One vector is turned by the same rotation once a tick. Each row is the vector after some number of ticks, and that number follows the row.
The counts run from 0 to 404.
[110 119 159 147 138 156 123 103 166 154 130 139 132 166 160 111 129 158
 100 120 164 130 144 123 166 185 133 163 112 103 106 103 151  93 144 104
  92 141 150 175 110 133 190 144  94]
182
[128 124 145 175 115 139 159 141 147 136 144 134  99 158 154 113 133 153
 158 115 194 119 170 102 150 151 134 150 124 121 105 157 157  98 146  91
 140 158 133 159  95  92 175 162 110]
172
[137 115 115 159 108 184 124 131 147 105 117 132 106 153 144 125 150 126
 154  81 130 132 143 124 162 186 127 171 126  84 122 140 161 113 149 129
  90 144 140 160 126 172 174 184  96]
22
[129 111 125 160 115 169 133 126 147 126 120 151 124 157 162 113 167 130
 148 100 126 118 160 111 164 192 139 159 125  92 119 125 173 118 156 117
 107 146 144 188 124 159 157 179  98]
23
[139 111 151 139  97 143 125 136 115 138  76 181 142 115 165 182 158  90
 127 108 142 141 140 156 151 166 143 147 148 103 141 158 133 123 123  88
  79 158  85 132 179 133 159 131 128]
0
[116  91 162 169 120 127 142 119 141 117 151 164 117 158 191 118  97 121
 107 103 168 112 171 144 148 132 116 167 128 130 130 140 153 121 126  78
 121 129  88 175 121 139 179 145 145]
321
[113  97 158 171 136  93 173 126 164 147 111 119 102 168 153 142 154 143
 142  90 155 144 144 108 174 137 141 175 142  93 133 134 156 111 150 108
 100 151 113 159 151 101 174 124 100]
281
[122 153 135 180 102 181 129 140 138 144  98 173 120 138 152  90 123 144
 123 117 181 115 131 128 147 195 125 145 118 116 116 133 171  92 146  86
  67 133 115 147 143 139 149 146  99]
178
[145 109 173 170 139 142 141  97 145 112 138 141 145 173 153 132 147 137
 118 113 152 117 138 130 161 148 112 154 102 101 127 128 158  85 148  88
  85 166 137 188 143 143 176 131  91]
311
[ 93 119 146 113 110 175 155 147 143 125 135 126  84 114 157 135 110 108
 124  65 157 152 166 106 121 179 132 151 167 118 101 157 113 113 124 122
  76 132 125 134 119 136 177 143 120]
61
[117 131 112 152 104 155 128 144 160 114 103 151 142 147 161 114 122 113
 150  96 166 146 121 122 175 174 150 183 140 142 125 135 159 106 131 117
  72 130 118 162 116 179 156 183 128]
256
[109 120 150 144 129 134 108 121 128 138 113 137 144 158 182 138 100 134
 123 132 153 124 137 127 155 169 106 159 167 126 114 100 151  80 154  80
  64 152 110 144 126 119 200 102 127]
341
[140 121 145 162 104 163 134 144 149  91 129 164 106 147 157 116 134 120
 167  85 120 135 144 124 158 159 140 179 150 120 110 138 137  99 154 116
  92 155 160 162 122 165 152 192 111]
385
[ 97 114 147 151 112 166 115  94 160 134 137 132 108 157 139 108 134 155
 120  98 162 136 131 126 156 182 125 165 109 101 119 114 150  98 137 112
  82 136 149 159 122 138 199 151  92]
181
[163 127 135 175 109 135 164 171 118 132 102 144 123 147 179 167 136 119
 152  93 171  99 167 124 150 153 137 131 168 103 125 158 154 110 149  80
 132 157  91 128 135 107 148 132 151]
9
[144 138 175 143  80 169 113 135 128 134 105 172 123 120 172 157 151 106
 136  92 160 121 162 152 142 177 161 155 122 121 141 130 138 104 133  81
 141 171 143 152 142 102 142 144 125]
238
[137  98 171 166 119 155 128  88 142 111 149 143 124 157 138 129 147 132
 131 114 147 128 135 137 151 143  99 158 106  99 117 138 149  77 141  98
  79 156 146 161 149 148 196 149  80]
310
[ 97  85 133 145  89 161 146 130 145 154 123 151  88 115 146 162 164 100
 117 101 135 141 172 118 171 160 114 160 128 113 142 139 156 122 108 103
 109 122  90 117 151 138 196 154 104]
289
[ 95 107 126 146 106 142 117 104 138 124 115 108  81 144 162 135 137 126
 134  93 150 129 166 110 158 152 104 170 136 115 137 119 179 100 137  79
  95 144 100 123 129 121 198  84 110]
211
[140 131 172 159 119 158 127 128 149 119 123 155  94 157 166 116 104 118
 117  58 154 130 160 131 125 173 139 173 110  77 137 117 152 119 134 103
 121 161 135 195 119 129 136 149 116]
316
[128 111 150 152 122 159 145 161 124 144 125 212 142 150 173 144 109 121
 121 106 159 124 145 127 140 177 121 145 145  92 122 145 110 105 162  87
 102 128 121 185 130 134 142 158 151]
29
[126 116 159 136  88 168 127 105 142 105 117 139  70 129 149 144 152 107
 121  43 153 140 156 138 129 156 120 168 115  92 150 151 139  98 135  90
 106 157 117 135 148 130 152  91 112]
81
[154 111 180 156 112 136 144 123 122 105 136 118 122 141 152 183 132  91
 136 101 136 140 139 135 140 144  88 164 142 108 136 134 146  72 111  93
  95 165 108 147 159 115 200 140  97]
76
[142 119 128 196  96 156 152 151 143 123 137 148 108 151 143 132  96 137
 132 118 196 127 113 128 137 146  82 145 147 122 111 164 147  67 138  98
  98 123 114 133 134 118 190 159 118]
175
[ 98 116 146 139  87 142 113 121 142 136 128 130  98 137 166 143 116 128
 132 123 158 151 133 116 134 170  88 166 152 132 113 112 132  69 135  93
  90 135 138 122 136  93 213 117 109]
339
[107  86 123 138 130 132 115 128 156 140 118 152 127 150 185 148 142 140
 144 126 165 159 141 100 159 164 131 177 156 110 108 122 128 107 154 113
  89 149 149 172  99 126 195 136 124]
261
[ 97 106 164 170  99  99 141 128 154 144 100 159 111 147 186 119 137 129
 140 127 140 134 150 132 172 151 168 182 151 155 118 117 178 126 137 104
 117 137  97 153 159 119 162 163 113]
123
[128 136 140 127 110 151 152 127 136  77 114 150 106 163 142 137 125 105
 150  70 146 145 140 118 171 164 127 164 170 129 114 173 101 100 178  98
  88 155 110 175 126 144 147 138 118]
226
[128 125 154 134  90 148 180 123 136  94 122 147 124 145 158 172 151 109
 121 100 134 129 142 123 159 179 108 134 174 141  92 178 100  98 161 106
 110 114 103 151 159 142 168 139 119]
224
[110 141 114 144 102 167 134 150 155 130  95 173 135 134 171 117 143 115
 134 111 170 137 137 106 166 187 160 165 141 149 117 131 160 113 138 115
  83 136 130 163 119 161 145 165 118]
257
[119 103 136 166  87 157 160 124 163 133 129 145  96 159 127 157 165 160
 133 104 162 130 119 132 194 149 119 148 139 114 109 158 131  87 156  99
 112 122 122 106 137 129 196 153 111]
16
[137 108 127 144 108 143 134 136 142 116 132 113 121 165 165 188 147 117
 153  88 170 122 156 108 181 153 115 158 138 120 149 144 140  78 149  82
 135 149 119 140 107 117 186 117 141]
370
[144 116 153 137 100 146  98 120 121 118 139 135 147 161 173 159  95 133
 146  99 169 144 122 158 148 178 104 163 135 122 121 131 113  78 140  89
 105 129 132 155 127 117 196 167 148]
106
[160 117 161 150  86 137 117 110 105 112 104 154 150 146 157 176 149 108
 130 113 152 144 119 174 157 176 108 143 121 114 130 154 122  97 146  89
 112 137  99 161 182 115 178 162 122]
234
[101 114 146 145 122 135 110 114 139 124 129 123 114 157 170 141 102 135
 134 126 152 142 136 120 151 155  96 174 153 126 111 105 149  71 144  86
  79 143 127 132 126 112 217 113 123]
340
[111 111 130 167 116 157 138 171 131 157  96 166  94 125 150 129 133  99
 136 101 122 128 177 123 173 173 141 165 142  97 141 113 185 129 126  93
  97 146  75 145 146 125 156 156 101]
287
[130 117 187 133 133 101 166 141 138 104 126 128 128 164 194 156 113 113
 125  89 123 119 164 126 148 148 139 165 190 126  97 127 133 112 148  95
 106 161 115 156 134 128 171 125 132]
351
[142 121 109 158  78 180 122 142 122 101 107 152  91 141 155 153 127 136
 150  72 164 113 143 148 146 161 116 145 156  87 125 167 130  98 159  79
 102 136 118  98 125 138 173 124 147]
374
[114 115 161 141 110 150 121 102 145 119 125 139  68 150 157 132 141 123
 128  57 153 124 177 128 155 151 133 177 121  88 152 137 151 114 152  74
 120 168 121 150 129 118 158  93 111]
82
[147 133 132 177 125 149 144 141 158 130 110 150 128 185 118 146 132 159
 131 114 154 111 119 127 206 157 140 153 154  93 113 142 145  94 161  92
  92 146 114 146 116 143 174 157 117]
18
[124 133 158 144 108 151 118 121 115 133  87 144 142 129 174 157 119 128
 106 102 148 127 120 168 127 196 117 140 160 111 106 117 139  92 137  92
  62 121 104 114 171 141 182 113 130]
343
